Rows swapped in pairs by one turn or mirror: which row each one swaps with:
The rows were stretched afterwards, more along some directions than others.
Q117: [ 1.09  0.55  2.10  0.77 -0.82  1.43 -0.50  1.08  1.31 -0.84  0.13  0.27
 -1.89  1.52  1.00  0.39 -0.23  0.47  0.30  0.83 -0.54  0.99 -1.87  0.81
 -0.33]
Q656: [ 1.75  0.18 -0.60 -0.30 -0.74  0.95  2.23 -0.20 -0.29  1.47  0.67 -1.55
  0.67 -1.19 -0.08  0.00 -2.20  1.68 -0.99  0.30  0.56 -0.30  0.08 -0.51
 -1.30]
Q137: [ 1.90  0.71  0.03  1.89  0.40 -0.32  1.78 -0.85 -0.05  0.67 -0.24 -1.47
  1.74  0.09 -0.03  1.60 -0.14  0.53 -1.89  0.00 -0.35 -0.21 -0.79  0.61
 -0.86]
Q321: [ 1.77  2.36 -0.13  0.06 -0.63  0.67  2.53 -1.01  0.41  2.44  0.96 -0.41
  1.02  0.57  0.45  0.97  0.25  0.31 -0.47  1.10 -0.68  0.33 -0.66  1.57
  0.22]
Q336: [-1.07  1.38 -2.27  0.31  1.41 -0.69  0.46 -0.20  0.12 -1.46 -0.43 -0.01
  0.03 -0.43  0.88  1.44 -0.89  0.45  0.91  0.96  1.38  1.76 -0.81  0.08
 -0.51]
Q804: [ 2.43  2.30  0.54  0.54  0.84  1.50  1.11 -1.04  0.62  0.52  0.56  1.00
 -0.77  0.57  1.06  1.51  0.98 -0.79  1.66 -0.83 -0.56 -0.40 -0.99  2.05
  0.40]
Q411: [-1.32 -0.72 -0.46  0.44  0.51 -1.18 -1.79  0.48  0.70 -1.42 -0.48 -1.19
 -1.44 -0.45  1.01  2.96 -0.48  1.40  0.23 -0.42  0.16  0.38 -0.82  0.16
 -0.67]
Q11: [-0.50  0.14 -1.63  2.10  0.11 -0.08 -1.06  1.78  1.56 -1.65 -0.67 -1.33
  0.17  0.68 -0.09  1.66 -2.47  2.16  0.27  0.71  0.49  0.85 -1.25  0.42
  0.25]
Q455: [-1.43  0.02  0.64 -1.97 -0.21  0.33  1.28  0.57  1.35 -0.01  0.29 -1.24
 -2.13  1.36  2.14  0.65  0.70  0.24 -0.87  1.48  0.95 -0.25 -2.75 -1.13
  0.79]
Q461: [ 0.68  0.72  1.14  0.13  0.65 -0.52  1.15 -0.88  0.38  1.62  0.10 -2.08
  0.46  1.33  0.34  1.63  2.05 -1.25 -1.73 -1.22 -0.33 -0.79 -1.43  1.25
  0.10]
Q811: [ 1.57  2.09 -1.01  0.45 -0.47  1.00  1.18 -0.42 -0.22 -0.05 -0.36  0.35
 -0.93  0.37  1.41  2.70  0.03  0.42  1.80  1.28  0.38 -0.76 -1.20 -0.64
 -0.23]
Q260: [ 0.91 -0.75 -0.83 -0.93  1.17 -0.99 -2.17 -0.65  1.10 -1.13 -1.02 -0.60
 -2.59 -0.07  1.39  3.26  2.30 -1.35 -0.58 -1.25 -1.50 -2.39  0.56  1.37
  0.40]
Q564: [-0.09 -1.15  1.08 -0.69 -0.64  0.62 -0.05  0.52  1.87  1.20  1.14 -0.94
 -0.18 -0.16 -1.21 -1.32 -1.72 -1.05 -1.08 -0.82  1.97  0.88  0.10  0.68
 -0.47]
Q138: [ 1.83 -0.73  0.73  0.92  0.67 -0.11 -0.20 -0.58  1.19  0.00 -1.14 -0.86
  0.34 -0.18  0.01  0.70 -0.45 -0.32 -2.41 -0.86 -0.16  0.32  0.36  1.56
 -1.39]
Q999: [ 0.04  0.09 -0.19 -0.12 -0.43 -0.12  0.68 -0.79  0.51 -0.17 -0.23 -1.58
 -0.01  0.92  1.78  2.23 -0.08  1.43  0.47  1.64  0.40  2.16 -2.43 -0.14
 -1.37]
Q664: [ 1.07  0.94 -1.95 -0.17  0.40  1.29  1.10 -1.36 -0.57  0.55  0.43  0.31
  0.68 -0.51  0.13 -1.50 -1.75 -0.38  0.55 -0.86  0.17 -0.85  1.49  0.49
  0.42]
Q642: [-0.20 -0.74  0.98 -1.68  0.76 -0.66 -1.52  0.25 -0.49 -1.08 -0.51  1.26
 -1.85 -0.42  0.42  0.65  2.27  0.83 -0.31 -0.73  0.37 -1.22  1.25 -0.01
 -0.79]
Q800: [ 1.82 -0.44 -2.12 -0.23  1.85 -0.41 -1.23 -0.17 -0.01 -0.63 -0.10  0.17
 -2.35 -0.91  1.05  2.69  1.88 -0.93 -1.71  0.72 -0.34 -1.84  0.27 -0.31
 -1.21]
Q687: [ 0.17  0.61 -2.22 -1.30  1.10  0.56  1.06 -1.20 -0.74  0.67 -0.26 -0.27
 -0.50 -0.79  1.24 -0.03  1.91 -0.14 -0.21  0.50  0.88 -0.40 -0.65 -1.49
 -0.88]
Q282: [-0.37 -0.71  0.23 -0.85  1.15  0.38 -1.35  1.26  0.45  0.40 -0.75  0.05
 -1.62  1.10  1.99  1.39  2.04 -1.64  0.51  1.16 -0.16 -0.18 -1.96 -0.35
  0.24]
Q860: [-0.99 -0.01 -0.27 -1.19  0.93  1.07 -2.07  1.58  1.17 -1.86  0.09  0.46
 -3.04  0.13  1.81  1.14 -0.21 -0.58  0.76  1.46  0.72  0.34 -1.76 -0.81
 -0.74]
Q895: [-0.23 -0.19 -3.08 -3.68  1.16  1.45  1.12 -1.70 -2.29  0.34  1.86 -0.65
 -1.92 -1.75  1.38 -0.38 -1.30  0.37  0.35  0.89 -0.09 -2.01  0.90 -0.90
 -0.06]
Q639: [ 0.53 -2.22  0.28  1.93  0.08 -0.76 -1.41  0.96  1.13 -0.55 -0.64 -0.71
  0.26 -0.09 -0.51  0.92 -0.30  1.86 -2.63 -1.14  1.07 -0.15 -0.21  0.09
 -1.13]
Q959: [-0.88 -0.51  0.24 -1.51  0.18 -0.60 -0.97  1.32  0.38  0.16  0.85  0.20
 -1.60  0.18 -0.76  0.21  1.96 -0.93 -1.74 -1.52  0.46 -0.86 -0.27  1.10
  0.96]
Q636: [ 0.87  1.37  2.72 -1.11  0.04  1.81  0.16 -0.16  1.22  0.63 -0.04 -0.01
 -1.21  0.59  1.24  0.53  0.19 -1.28 -0.21 -0.10  0.68  0.27 -0.65  1.00
 -0.92]
Q248: [-1.10 -1.27  2.57  0.22 -0.33 -0.90 -2.85  1.99  0.60 -1.98 -0.78  1.46
 -2.33  0.18  0.42  0.09  0.85  1.62 -1.43 -0.30  0.01 -0.16 -0.17 -0.74
 -0.14]
Q372: [-0.12 -2.31 -3.61  0.71  0.93 -0.44 -1.66  1.32  0.26 -1.28 -0.43 -0.12
  0.28 -2.66 -0.83  0.53 -1.79  1.95 -2.86  0.11  0.35 -0.45  1.34 -0.52
 -1.07]
Q554: [-0.27 -0.46  0.72  1.33 -0.62 -0.57 -1.97  2.27  0.54 -1.09 -1.42  1.02
 -0.14  0.11 -0.02  1.49 -0.56  0.86  0.00 -0.07  0.73  0.69 -1.34 -0.66
 -0.51]
Q711: [ 0.94  1.46 -0.30  1.53  0.21  0.25  1.79  0.81  1.12 -0.16  1.15 -1.10
  1.30  0.01 -0.51  0.57 -4.30  1.52 -0.22  1.13  1.39  2.33 -0.30  1.56
 -0.77]
Q894: [ 2.36  0.05 -4.72  0.71  1.28  0.27 -0.04 -1.34  0.67  0.92  1.17 -1.46
  1.23 -1.55 -1.44  1.29 -2.41 -0.71 -0.19 -1.63  0.04 -1.73  3.07  1.97
 -0.17]
Q551: [ 0.27 -0.19 -1.69  1.57  0.58 -0.33 -2.52  0.15  0.24 -2.33 -1.93  0.42
 -1.60  0.01  1.73  2.41  0.59  0.12  0.90  0.08 -1.28  0.19 -0.98 -0.06
 -0.70]
Q816: [ 1.93  0.17  1.42  3.75 -0.10 -0.86 -1.14  0.73  2.13  0.20 -1.40 -0.17
  0.64  1.41  0.31  2.07  0.23  0.87 -2.12 -0.35 -0.05  0.99 -0.88  1.10
 -0.69]
Q75: [ 0.92  0.20 -2.11  1.90  1.15  0.34 -1.23  0.79  0.20 -0.91 -1.07 -0.81
  1.04  0.74  0.41  1.47 -1.39 -0.41  1.14  0.96  0.31  0.55 -0.10  1.33
 -0.41]
Q159: [ 2.78  1.47 -1.55  0.61  0.76  1.88  0.89 -1.16 -0.10  0.31  0.00 -0.42
  0.61 -0.73  1.53  1.82 -3.47  0.84  2.40  1.09 -0.25  0.62  0.88  0.95
 -2.16]
Q552: [ 0.41  0.81 -1.44 -0.45 -1.04  0.41  1.00 -1.65 -0.45  1.59  0.16 -1.89
  1.09  0.60  1.33  1.01 -0.79  0.46  0.53  0.75  0.48 -0.06 -0.53 -0.87
 -0.53]
Q39: [-0.80  1.34 -0.32  0.24 -0.17  1.91  1.19  1.28  1.07 -0.36 -0.28  0.24
 -0.14  1.02  1.17  0.14 -0.35  1.40  0.11  2.40  1.74  1.27 -2.37 -0.53
  0.05]
Q893: [ 0.78  0.03 -0.38  1.53 -0.04 -0.46  1.39 -0.24  0.46  0.17 -0.09 -1.53
  1.53 -0.42 -1.15  1.18 -1.26  1.05 -2.28 -0.80  0.49  0.57 -0.75  0.58
 -0.52]
Q444: [ 0.21  2.09 -2.13  0.53  1.34 -0.48  0.11 -1.00  0.68  0.10  0.42 -0.88
 -0.78  0.23  0.94  2.19  1.30  0.03 -0.60 -0.25 -0.89 -1.50  0.44  1.74
  0.94]
Q108: [-0.04 -0.48 -1.76  0.38  0.54  0.29 -0.08  0.84 -0.42  0.62 -0.97  0.02
  0.66 -0.36  0.88  1.05 -1.02 -0.64 -0.57  1.03  0.70 -0.12 -0.93 -1.00
 -0.45]
Q356: [ 0.29  1.13 -1.49 -1.95 -0.67  1.20  2.73 -1.84 -0.35  1.90  2.30 -1.47
  0.80 -0.25 -0.31 -1.16 -1.30 -0.53  1.05 -0.36  0.26 -0.14 -0.15  0.18
  0.40]
Q112: [-1.08 -0.29 -0.08  0.95 -0.11 -0.71 -1.01  0.23  1.50 -0.05 -1.44 -1.15
  0.29  0.62  0.17  1.33 -0.34 -1.23  0.15 -0.93  1.85  0.63 -0.88  0.34
 -0.12]
Q515: [ 0.38 -0.13 -1.89  2.21  0.42 -0.58 -0.67 -0.22  1.40 -1.09  1.23 -2.23
  0.59  0.29 -0.55  1.14 -2.54  2.45 -0.20 -0.97  0.49  0.91  0.60  1.26
 -0.19]
Q441: [-0.17 -0.71 -2.58 -0.85 -0.22  1.61  0.41 -0.81  0.44 -0.62  0.14 -0.51
 -0.63 -0.73  1.82  0.40 -2.04  1.19  1.35  1.81  1.35  1.04 -1.40 -1.47
 -1.65]
Q93: [ 0.17 -0.81 -3.58 -0.96  0.93  0.11 -1.59 -0.50  0.77 -1.43  0.75 -0.50
 -1.73 -1.29  0.56  1.40 -2.01  0.96  1.33 -0.04  0.76 -0.79  1.79 -0.23
 -1.08]
Q357: [ 0.99  1.97 -2.60  1.01  0.72  0.82  0.57 -0.09  0.56  0.74 -0.14 -1.17
  0.63  0.71  1.26  2.45 -1.40 -1.49  1.25  0.50  0.03  0.81 -1.43  1.64
 -0.03]
Q695: [ 0.41  0.20 -0.38  0.95 -0.81 -0.75 -1.00  0.26  0.32  0.23 -0.88  0.94
  1.95 -0.56 -1.32 -0.79 -1.13  0.11 -0.49 -1.59  1.19  0.30  1.87  0.63
 -0.12]
Q548: [-0.61 -1.17 -1.40 -0.92  1.07  0.53 -1.32  0.92  0.90 -1.09 -0.19 -0.29
 -1.78 -0.55  0.66  1.03  0.29  0.71 -0.75  1.14 -0.05  0.77 -1.69 -0.69
 -0.75]
Q202: [ 1.58 -0.19  2.24 -1.47  0.06  1.08  1.29 -0.74 -0.48  1.54 -0.40  0.09
 -0.67  0.07  0.89 -0.01  0.96 -0.99 -2.06 -0.43 -0.51 -0.93 -0.44  0.54
 -0.71]
Q974: [-0.48  0.69 -1.96 -2.01  0.41  1.42  1.55 -1.27 -0.72  0.11  0.84 -0.66
  0.18 -1.62 -0.07 -1.36 -3.49 -0.24  2.21 -0.55  1.52  0.07  0.69  0.00
 -0.61]
Q945: [ 0.19 -0.86  2.05 -2.06 -0.39  0.46 -0.02 -0.91 -0.14  1.87  1.37 -1.22
 -1.33  0.20  0.03 -0.06  2.26  0.25 -2.50 -1.47  0.21 -1.49 -0.03 -0.61
 -0.29]
Q622: [ 1.58 -1.17 -2.60  1.60  0.81 -0.06  0.63 -0.28  0.80  1.35  0.74 -0.97
  1.46 -1.56 -0.93 -0.18 -2.51  0.92 -2.07 -1.61 -0.09 -0.16  0.77 -0.31
 -0.01]
Q410: [ 1.41  0.13  0.62  0.33  0.62 -0.04 -0.83 -0.77  0.47 -0.63 -0.19 -0.37
 -0.92 -0.13  0.90  2.03  0.67 -0.06 -1.42 -1.07 -2.63 -1.44  0.41  1.71
  0.19]
Q43: [ 1.46  0.59  0.08 -0.15  0.75  0.36  1.64 -0.81 -1.78  2.02 -0.16 -0.51
  0.93  0.55  0.85  0.78  0.43  0.25 -1.26  0.54  0.04 -0.75 -0.69  0.29
 -0.19]
Q505: [ 1.04  1.37 -0.56  0.82 -0.71  1.52  1.58 -1.20  0.93  0.16  0.10 -0.01
  1.43  0.16 -0.55 -1.58 -2.66  0.72  1.36 -0.73  1.02  1.19  0.62  0.91
  0.08]
Q814: [ 1.19  2.69  1.22  1.06 -0.57  1.12  1.26 -0.67  1.01  0.44  0.60  0.59
  0.85  2.34  0.62 -0.49  0.48 -0.08  0.88  0.28 -0.89  0.52 -0.77  1.81
  1.59]
Q96: [-0.87 -1.87  0.66 -2.87  0.45  1.11 -1.65  0.85 -0.73 -1.33  0.24  0.46
 -2.98 -1.08  0.11  0.34  1.33  0.06  0.17 -0.43 -0.20 -1.27  0.06 -0.27
 -0.27]
Q903: [-1.37 -2.31 -0.23 -1.77  0.35  0.07 -2.45  1.99  0.34 -1.11  0.79 -0.40
 -2.94 -1.01  0.07  0.58 -0.61  0.39  0.15 -1.11 -0.45 -2.27  0.77 -0.42
  1.05]
Q660: [ 0.52  1.44  0.04  0.81 -0.09  1.84 -0.39  0.16  0.69 -1.02 -0.73  0.46
 -1.14  0.53  2.93  1.29 -2.61  0.74  2.38  2.53 -0.22  1.87 -1.88 -0.75
 -1.27]
Q263: [ 0.05  1.69 -1.37 -1.62 -0.08  1.63  2.91 -1.74 -0.42  0.16  1.78 -0.48
 -0.13 -0.23  0.70 -0.99 -0.45  0.31  1.12  1.30  0.58  0.03 -0.86 -0.79
 -0.01]
Q140: [ 3.48  1.48  0.32  2.13 -0.03  0.89  0.56 -0.55  1.86  1.55  0.42 -0.15
  1.21  1.35 -0.65  0.66 -0.58 -0.63  0.33 -1.44 -0.57 -0.13  0.67  2.78
  0.99]
Q550: [ 1.86  0.04 -2.39  0.84  1.07 -1.48 -1.00 -0.23  0.43 -1.02 -0.53 -0.08
 -0.25 -0.43  0.94  2.57 -0.24 -0.62 -0.26  0.05 -0.89 -1.14  0.57  2.02
 -0.30]
Q307: [ 0.00  1.85 -2.33  0.23  0.34  1.13  2.50 -0.96  0.91 -0.07  1.13 -1.41
  1.09  0.68  0.23 -0.61 -1.85 -0.02  0.27  1.73  1.56  1.72 -1.44  0.23
 -0.01]
Q31: [ 1.12 -0.03  1.62 -0.36  0.66  0.08  1.38 -0.24 -0.19  1.85 -0.46 -0.50
  1.45  0.09 -0.53 -0.72 -0.31 -1.14 -1.47 -0.56  1.31  0.83 -0.66  1.02
 -1.37]
Q254: [-0.59  0.34 -1.20 -0.90 -0.55  0.89 -0.62 -0.45  1.33 -1.55  0.28 -0.02
 -2.72 -0.25  1.99  1.13 -1.12  1.01  1.30  1.16  0.10  0.18 -0.64 -0.89
 -0.35]
Q929: [ 0.72  0.68  1.51 -1.59  0.17  0.12  0.74 -0.53  0.73  1.46 -0.52 -0.45
 -1.02  1.54  0.61  2.45  3.96 -1.70 -0.90 -0.31  0.60 -1.39 -1.26  1.17
  0.20]
Q815: [-1.88 -1.28  0.71 -3.06  0.30  1.26 -0.43  1.56  0.10 -0.19  1.41  0.38
 -3.02 -0.47  0.24 -1.02  0.40 -0.38 -1.25  0.14  1.19 -1.66 -0.45 -1.30
  0.69]
Q124: [ 1.84 -0.14  1.64  1.12  0.17 -0.19 -0.49  0.20  1.12  0.70 -1.30 -0.37
 -0.24  1.05  0.88  3.29  0.91  0.59 -0.55 -0.10  0.51  0.39 -1.11  0.62
 -1.70]
Q987: [-0.32  0.88 -0.39  0.77 -0.17  0.18  0.34  0.59  1.55  0.18  1.09 -1.00
  0.28  1.35  0.73  0.27 -2.01  0.84  1.15  1.83  1.44  2.58 -1.48  0.76
 -0.44]

Q554 swaps with Q860
Q307 swaps with Q893
Q356 swaps with Q461
Q999 swaps with Q515
Q711 swaps with Q336
Q372 swaps with Q39
Q548 swaps with Q11
Q357 swaps with Q959
Q550 swaps with Q804
Q124 swaps with Q93
Q945 swaps with Q552
Q31 swaps with Q974
Q260 swaps with Q140
Q112 swaps with Q564
Q800 swaps with Q811
Q814 swaps with Q410
Q137 swaps with Q263

